In the data rows, 128 means zero.
Here are some points, each followed by its number:
[87, 87, 136, 205, 80, 132, 102, 136, 94, 87, 138, 87, 195, 86, 105, 115, 154, 182] 0
[99, 53, 127, 247, 134, 128, 60, 151, 56, 119, 158, 41, 183, 56, 54, 125, 118, 205] 1
[113, 80, 101, 237, 117, 97, 78, 132, 19, 127, 175, 74, 178, 50, 62, 131, 117, 223] 2
[104, 72, 82, 187, 41, 86, 61, 150, 35, 97, 93, 73, 195, 54, 55, 147, 192, 230] 3
[117, 62, 95, 201, 110, 93, 32, 173, 44, 123, 127, 64, 197, 47, 48, 179, 174, 198] 4
[119, 82, 75, 148, 101, 103, 32, 165, 72, 105, 91, 88, 202, 63, 64, 171, 201, 200] 5
[121, 95, 68, 116, 106, 89, 15, 197, 90, 112, 112, 91, 198, 63, 79, 199, 184, 195] 6
[80, 124, 71, 83, 121, 120, 38, 218, 90, 72, 72, 112, 191, 77, 38, 247, 187, 177] 7
[80, 111, 92, 71, 131, 158, 74, 216, 131, 48, 77, 116, 192, 90, 64, 240, 164, 157] 8
[48, 110, 70, 36, 126, 164, 148, 224, 141, 20, 115, 133, 179, 136, 80, 197, 122, 171] 9
[0, 79, 65, 13, 72, 178, 162, 216, 137, 72, 108, 131, 163, 176, 80, 181, 127, 160] 10
[0, 98, 57, 17, 71, 199, 184, 212, 116, 67, 86, 136, 141, 199, 106, 141, 118, 158] 11
[23, 127, 74, 73, 117, 157, 98, 166, 139, 106, 126, 128, 140, 201, 131, 155, 150, 152] 12
[50, 157, 103, 119, 127, 125, 86, 139, 130, 114, 121, 124, 137, 170, 148, 111, 172, 142] 13
[123, 246, 128, 126, 131, 70, 78, 123, 195, 53, 152, 147, 134, 160, 173, 125, 196, 130] 14
[102, 248, 132, 138, 109, 69, 93, 131, 209, 65, 138, 132, 142, 185, 193, 100, 174, 107] 15
[125, 255, 154, 139, 115, 18, 87, 136, 207, 76, 155, 148, 122, 177, 170, 117, 160, 99] 16
[113, 255, 160, 141, 70, 37, 94, 116, 205, 74, 125, 134, 106, 175, 150, 133, 178, 81] 17
[137, 255, 199, 166, 136, 49, 82, 102, 189, 72, 132, 87, 142, 131, 128, 133, 139, 53] 18
[134, 210, 209, 136, 84, 109, 64, 114, 129, 138, 126, 63, 146, 82, 83, 156, 113, 64] 19
New points follow, each followed by the numbers of its two nearest points above, looking only along the 6 directions in which the numbered points spread most, nearest first.
[173, 134, 172, 118, 135, 191, 155, 97, 130, 123, 99, 111, 124, 122, 164, 61, 133, 97] 13 19
[60, 147, 128, 126, 130, 129, 103, 155, 163, 112, 118, 115, 174, 148, 123, 157, 136, 124] 13 12
[187, 107, 127, 98, 162, 159, 194, 69, 140, 156, 107, 151, 79, 152, 192, 72, 138, 88] 13 12
[86, 151, 108, 85, 70, 110, 127, 197, 89, 133, 157, 141, 147, 100, 61, 197, 145, 178] 8 7
[128, 88, 145, 159, 191, 94, 159, 155, 93, 179, 186, 141, 106, 114, 82, 162, 51, 148] 0 1
[180, 116, 146, 109, 132, 192, 170, 73, 109, 153, 94, 133, 86, 159, 189, 102, 122, 114] 13 12
[157, 111, 172, 139, 107, 171, 182, 107, 135, 135, 110, 133, 102, 125, 164, 87, 109, 102] 13 0
[98, 171, 206, 136, 57, 159, 95, 92, 120, 138, 56, 61, 168, 96, 111, 134, 140, 86] 19 13
[180, 116, 94, 133, 125, 128, 152, 89, 111, 179, 145, 150, 77, 126, 136, 151, 133, 138] 13 0
[144, 102, 89, 172, 255, 13, 189, 112, 129, 199, 212, 185, 55, 119, 104, 125, 51, 131] 13 0
[183, 103, 163, 131, 151, 182, 163, 75, 120, 156, 103, 142, 92, 129, 176, 72, 118, 91] 13 19
[164, 120, 114, 115, 198, 110, 137, 93, 151, 166, 149, 161, 72, 175, 169, 95, 89, 86] 13 15
[121, 123, 66, 130, 132, 108, 155, 137, 157, 125, 188, 190, 110, 157, 127, 139, 141, 148] 13 12
[84, 150, 132, 111, 89, 133, 101, 150, 148, 98, 121, 110, 168, 144, 126, 159, 170, 138] 13 12
[160, 114, 144, 136, 139, 167, 136, 78, 116, 142, 116, 128, 100, 138, 147, 107, 141, 127] 13 0
[176, 117, 102, 145, 139, 121, 173, 58, 109, 162, 146, 147, 49, 131, 132, 125, 140, 139] 13 0
[93, 155, 150, 136, 109, 133, 93, 141, 155, 108, 147, 114, 150, 140, 137, 131, 152, 133] 13 12
